Each path is a new rotation, seen through one point. The rows after it are directions, each followed by how far the rotation turns it, in deg/step (0 if it stays put).
Each turn is a multiple of 5 degrees from 10 to 175, or 0.
Each row of a path follows its step; steps can be skipped.
path 1
step 3: [  9   2  11  10   1 -11  -2   7   9  -8   5  12   0   8  11   7 -13  -2
   0 -10  20   1   1  12   4   8  13   8   2 -11 -15 -12  -1  -9 -17   6
  15  -6   5   7  14  -4 -19   0  -2  25  11  11   6 -17  -8   6   8   1
 -10  -1 -14  -8   2   0   0 -11  -5  10  -8 -13   2   4  15   0  22  29
  -5   7   5]
step 4: [ -8  -8  -7  -7   1  13 -15 -19  12   2  -3   0  -1   9 -13  10  -9  12
  -5 -11   2  -8  -3  -4 -20 -19   0   9  -8 -16   8  -1  -2  -5  13   3
   0   3  17   1 -12   1   3  23   4   1 -13  -4  -8  10 -12 -18 -11  -5
  -4   5  -9   5  15  -7   3 -18  -8   7  -2  -5   0  15  10 -21  -1  20
  20  -1   6]
step 6: [ 28   2  -4   3   6   5   5 -15  16  22  -6  -2   5 -14  -2   1  12 -12
   6  -1   7  10   3   3  10  -1   1   4 -20   1  24 -13   7 -20   6  11
   0 -11   6  -6   7  -4 -10  -9   8 -11  -7  -6  19  -6   3  -9   2   0
   0   9 -12   9  -2 -20  13  -4   2   8  -4  -9  19   2  10  16  11   3
  13  -6   1]
step 9: [ 14   9   4  -9   5  -4 -19   0   1   1   8  16 -10 -17  -5  -7  10   8
 -14 -18  18  -3 -16  -9 -14  -3 -14  13  -6  -8  -6  -7   2 -11  -9  -1
   2 -18   9 -10 -17 -11 -10  -8   0  14 -16  19   5  -6 -14  -1  -5   7
   8 -12  27  -2   8   5   3   0  -4  15   4   8   3 -10  11  10   3   1
   6   6  -3]
step 11: [-16   9  -7 -16  19  -8  11 -11   3  -1  -5  -2   7 -12   8   1  -7  -1
   7 -14  -7  -9  -3  -4 -37 -11  -1  -7  -7  -3  23 -16  -6 -20   6  11
   2  -9  -5  -4   5  16   7   2  11   9  16  -4 -15 -22   7   2   1  -4
   3  -3  -2   7   8   1  -3   7  -7  -3   6   3  -3  -8  12  -2   6  14
  13   9  -6]
step 12: [  2  -6   9  14   8  -3 -18  -5   3 -15  10  -4 -11  -2  18 -23  -3  -4
  10   6  19 -14   9  -4 -11  -1  -1   1  -1 -14  18  -4  -1   6   3  13
  11  10  -9 -18   7 -11 -11   3   0  16 -17  -4  13  -5   2  -5  -7  16
  -7  -4  -6   7  -4  -8 -19   3   6   1  -5 -14  19  14  10  -1  18  -2
 -12   0   7]
step 13: [  4   4 -12 -10  -6 -14  -3  13  13 -10  -5  10   5 -14  -5  31  -3   5
  -8   0  -2  14   6  21   1 -13 -17   5 -19  -3  13   8  -4  -7   7   9
  14 -16   1 -22  -2   1   9   0   2   8  -3   1   1   9 -22 -20  -8 -16
   2   8  -8  13  -7 -10  -4   4   8   5   1   4  11  16   1 -11   4   1
   1   1   4]
step 15: [  6   8 -31  13   4   4   1 -17  -6   3  10   3  14   2   0  10  -3 -17
   3  -2  15  -8  -1  -1   7  -3  19  -5  -6  -8   9  -8   9  -4  -3   8
   3  -9  16 -19  -2  -5 -19  21  -7  12  -2  22   2  19  -9   2  -2   1
  -1   0  -6  -1  11  -8   8  -5   1   3  -7   0  -7  -8  15  -2  13  10
  17  19   3]
step 16: [-12  15   5 -17   7   4   8  -6   3 -10  -3   8  -9  -2 -10   1  21  16
  -7   5  13 -11  -3  -5  -5   2 -11  11  -8 -12  -6   2   5 -11   4  14
 -14   7  15  -1  -4  -1  -4   5  23   6 -17  -3   3 -17  -5  -8 -17   9
 -15   7 -12  -5   3 -12  -2 -10  22   0   7  12  -6  -7   6 -14 -11  12
 -12  17  10]
step 18: [ 20 -15  16 -13   0 -17   2 -13  28  -3  -8  24  -6 -17 -12  -7 -21  -8
  -2  -3   7   3  13  -2 -21  -4   6  -3   0  -1   9 -14   4   0  -2  10
  -8 -10  14   5   0  -4 -13   2  -3  13   6  10  11 -10   6  -2 -12  -5
  -6   9   9 -16   4  -8  -2   9  10  -4  -1   3  15   3  10   2   2   9
  16   0   5]
[ 1 -2  1  2 -1  0 -4  0 -1 -4  2 -1  2  1  2  2  3  4  1  6  2 -1  0 -4
  0  0  2  1  2  0 -3 -4  0 -2  0 -2  2  2  1  0 -4  2  0 -4 -2  0  2  1
  5 -5  1  3 -1  2  1 -3 -4 -3 -3  3 -3  0  4 -3 -1  0  3  1 -4 -1  0  3
  1  0  0]
160
[-2 -5  5  0  0  4 -3  2  1  1 -1 -2  1 -2  3  1  1 -2  1  2  6 -1 -1 -3
  4  0 -4 -1  1 -1  1  0  6  1  3  2 -1  3  1  2 -2 -3 -1  1  1 -4  1 -3
 -3  0  3  2  1 -4  0  1  1  1  1 -4  2 -2  2 -2  1 -4 -1  3  2 -2  1 -1
  2 -1  0]
170
[-1  0  3 -1 -4 -4  1 -3  1 -3  1  0 -1 -1  1 -1  4  0 -2 -3  2 -2  5  2
  0  0  2  0  1 -5 -4 -1 -2  6  4  2 -4 -1 -2 -1 -1 -2 -2 -2 -2 -3  0 -3
  2 -2  0  0  4  2  0  0  1  1  0  2  2  2 -1  1  1 -2 -6 -2  0  0  4  1
 -4 -1  3]
160
[ 1 -2  2  2  1  0  3 -1  4 -2  1 -1  0  3 -3 -2 -1  0 -3  0  1  2  0  1
 -3  4  1 -4  2  3  2 -2  2  2  1 -1  0 -1 -1  3 -6 -1  1  1  5 -3 -5 -4
  3  3  3 -1  1  4  1  0 -3  2  2 -2 -1 -1  0  1 -1  2  5  0 -2 -1  0  4
 -3  2  1]
175
[-3  1  1  0  0 -2 -3  3 -1 -4  2  1  0  1 -3  1 -2  0  0  3 -1  0  0 -3
  0 -3 -4  3 -3 -2 -3  1  0 -5  2  1 -3  6 -5 -3  0  0 -2  3  1  0 -7 -1
  1  2  1 -4 -1  2  1 -4  1  2  1 -1  4 -1  1  0  0  1  1 -3 -2  2  4 -4
 -1  2 -2]
95
[ 0  0  5  0 -6  0  4 -2 -2 -1  0 -1  6  2 -5  1  1 -1  2 -2  0 -2  0 -1
  7 -2  2 -3 -4 -3  0 -1 -1 -2 -2  1  0  0  0 -1 -1  3 -2  1  3  0 -4 -1
  2  0 -2  1 -3  1 -4  2 -2 -3 -1 -2  1 -2 -2 -1 -2  2 -1  1  2  0 -3  0
  4 -2  5]
35
